In the data rows, zero lies at 4.5, halfway between 4 and 5.
Some points, one per row:
[4 5 8 7 3 5 6 6]
[4 4 1 2 5 3 7 5]
[5 4 8 7 2 3 4 4]
[3 4 7 4 6 5 8 6]
[4 3 9 7 4 4 5 5]
[8 5 1 3 2 3 3 5]
[3 4 3 4 7 6 6 4]
[4 4 5 6 4 4 5 3]
[2 4 6 5 7 5 7 4]
[7 5 0 2 2 4 2 3]
[4 6 3 2 6 5 6 4]
[5 4 5 3 5 4 6 7]
[5 4 9 6 4 5 3 4]
[2 5 4 5 9 9 6 3]
[6 5 2 5 1 3 3 6]
[4 5 9 5 3 4 6 6]
[2 4 1 2 8 5 7 2]
[5 3 2 3 4 3 5 5]
[4 5 9 7 3 4 3 4]
[3 6 8 6 4 5 7 5]
[6 4 1 3 3 2 6 4]
[2 4 7 7 5 6 5 4]
[4 5 4 4 3 4 5 4]
[3 4 0 2 8 6 6 5]
[5 5 6 5 2 2 3 5]
[5 4 5 4 2 3 1 3]
[1 4 2 1 9 6 5 2]
[5 3 9 9 1 3 2 5]
[2 3 1 2 7 7 6 5]
[1 5 6 5 8 6 6 5]
[7 7 4 7 1 2 4 6]
[2 4 6 4 6 5 7 5]
[2 4 3 3 9 7 8 4]
[4 7 3 5 3 3 5 4]
[4 4 6 5 4 5 4 4]
[4 4 5 4 3 3 5 3]
[6 4 7 5 4 5 4 6]
[8 4 2 4 3 3 1 3]
[6 5 2 5 3 2 5 4]
[3 6 4 4 7 6 6 5]
[4 5 8 7 4 3 5 4]
[4 5 8 9 3 6 3 5]
[2 4 7 4 5 6 6 7]
[4 4 3 4 7 6 4 3]
[7 4 7 6 2 4 3 5]
[4 6 2 2 7 5 4 4]
[4 3 5 5 5 5 5 4]
[7 6 0 2 1 3 2 4]
[1 6 2 2 9 6 7 4]
[3 3 7 6 7 8 5 4]
[5 2 6 6 5 5 5 6]
[5 5 1 3 4 2 6 5]
[6 3 0 2 4 2 4 3]
[3 4 6 4 8 7 5 5]
[6 5 6 4 4 5 3 5]
[6 5 0 3 3 4 4 5]
[4 5 0 0 6 6 3 3]
[2 4 4 4 7 6 7 4]
[6 5 3 5 3 4 4 4]
[5 6 2 4 3 3 6 6]
[6 5 7 7 0 4 4 7]
[7 5 0 2 3 5 4 6]
[7 3 0 1 2 2 4 4]
[5 4 7 7 4 4 5 6]
[5 5 2 3 8 6 2 4]
[7 6 1 5 0 2 5 7]
[5 4 3 4 5 4 4 3]
[5 6 3 3 6 5 6 5]
[4 5 1 3 3 4 4 5]
[7 5 0 3 4 3 2 3]
[4 5 2 3 6 5 5 5]
[4 4 5 5 6 7 4 4]
[1 4 3 3 5 5 5 2]
Then 12 other points, each followed by its number:
[2 5 6 4 8 5 6 4] 0
[6 5 4 6 2 5 4 8] 1
[3 5 2 2 6 4 5 3] 2
[4 3 9 7 5 5 7 5] 3
[5 5 3 5 5 5 2 4] 4
[3 5 6 8 5 6 4 5] 5
[3 4 3 4 6 5 3 2] 6
[5 6 0 2 4 3 3 2] 7
[5 3 6 5 7 5 4 4] 8
[4 4 7 4 6 5 7 6] 9
[4 6 0 3 5 6 5 6] 10
[2 4 5 2 5 5 7 5] 11
Which of these numbered points is nearest to each point below, ignoring the 2 directions in which the first points spread most? Its number follows each.
[4 3 8 7 6 4 7 4] > 3
[5 6 2 4 1 4 4 6] > 10
[4 5 9 6 5 4 3 3] > 7
[2 4 2 2 6 5 7 2] > 2
[9 4 3 5 0 4 2 7] > 1
[6 4 1 3 3 4 2 2] > 6
[5 3 4 5 4 4 2 3] > 6
[3 6 4 3 6 4 4 3] > 7
[2 4 9 5 5 5 7 5] > 11
[3 6 0 0 4 5 5 5] > 11
[3 4 1 2 5 4 4 3] > 2
[5 4 8 7 2 6 6 7] > 1
[9 5 5 5 1 2 4 7] > 9
[4 4 3 5 6 7 6 6] > 1
[4 5 6 6 4 4 3 3] > 7
[6 5 5 6 3 4 1 5] > 4
[6 3 6 5 5 4 3 4] > 8
[2 6 4 5 6 6 7 5] > 10
[4 5 5 5 4 4 8 7] > 9
[8 4 3 5 1 2 0 3] > 6
[3 3 5 1 8 6 6 5] > 9
[6 4 3 4 6 4 3 3] > 8
[7 5 5 6 0 4 4 7] > 1
[4 4 6 5 2 2 5 4] > 2
[3 6 4 7 4 6 4 4] > 5
[5 6 5 5 5 6 4 6] > 10
[2 5 8 5 8 5 5 6] > 0
[2 6 5 3 5 6 8 6] > 11
[5 5 4 4 4 5 4 7] > 1
[7 6 1 6 0 2 1 4] > 5
[7 6 3 5 3 4 4 6] > 10
[2 5 5 4 6 6 6 6] > 10
[4 6 5 6 4 5 7 5] > 10
[3 5 0 2 8 6 6 2] > 7
[4 3 7 5 3 2 4 3] > 2
[4 5 2 2 5 4 5 3] > 2
[5 7 0 1 8 4 6 4] > 0
[4 5 9 7 5 6 3 5] > 4
[6 4 2 4 0 1 3 3] > 2
[3 4 7 4 9 7 8 5] > 9
[1 5 6 4 7 7 9 5] > 11
[3 7 2 2 8 3 7 5] > 0
[6 4 5 7 1 3 5 5] > 3
[6 6 3 4 3 5 1 5] > 4
[4 5 4 3 6 5 7 5] > 9
[4 6 5 4 7 5 5 6] > 0
[2 4 9 6 6 5 6 3] > 2
[6 6 0 2 3 4 5 5] > 10
[3 5 3 3 4 5 6 6] > 11
[5 3 7 6 3 4 5 5] > 3
[4 4 1 1 6 4 5 2] > 2
[6 2 7 5 3 3 3 4] > 8
[3 3 6 4 7 6 7 6] > 9
[9 5 4 5 3 3 2 5] > 8
[4 4 9 5 7 5 8 5] > 9
[5 4 0 2 3 3 5 5] > 11
[5 4 4 5 3 4 6 5] > 3
[7 6 0 1 3 3 3 5] > 0
[8 4 4 4 2 4 2 6] > 8
[5 2 8 6 3 3 5 5] > 3
[5 6 3 5 3 5 4 4] > 5
[8 3 5 6 0 2 3 5] > 3
[4 4 9 7 2 4 5 6] > 11
[6 5 4 6 2 4 5 6] > 10
[3 4 6 4 5 5 5 4] > 2
[8 4 9 9 1 3 3 5] > 8
[5 5 6 6 3 6 5 6] > 10
[4 5 0 0 8 5 4 2] > 7
[5 5 2 3 5 5 2 5] > 4
[7 5 5 6 3 5 2 5] > 4
[7 5 7 7 3 4 4 3] > 7
[6 6 4 6 4 6 2 4] > 4
[7 4 3 6 2 3 4 4] > 3
[5 6 1 2 3 3 3 3] > 7
[2 5 2 2 6 5 7 3] > 2
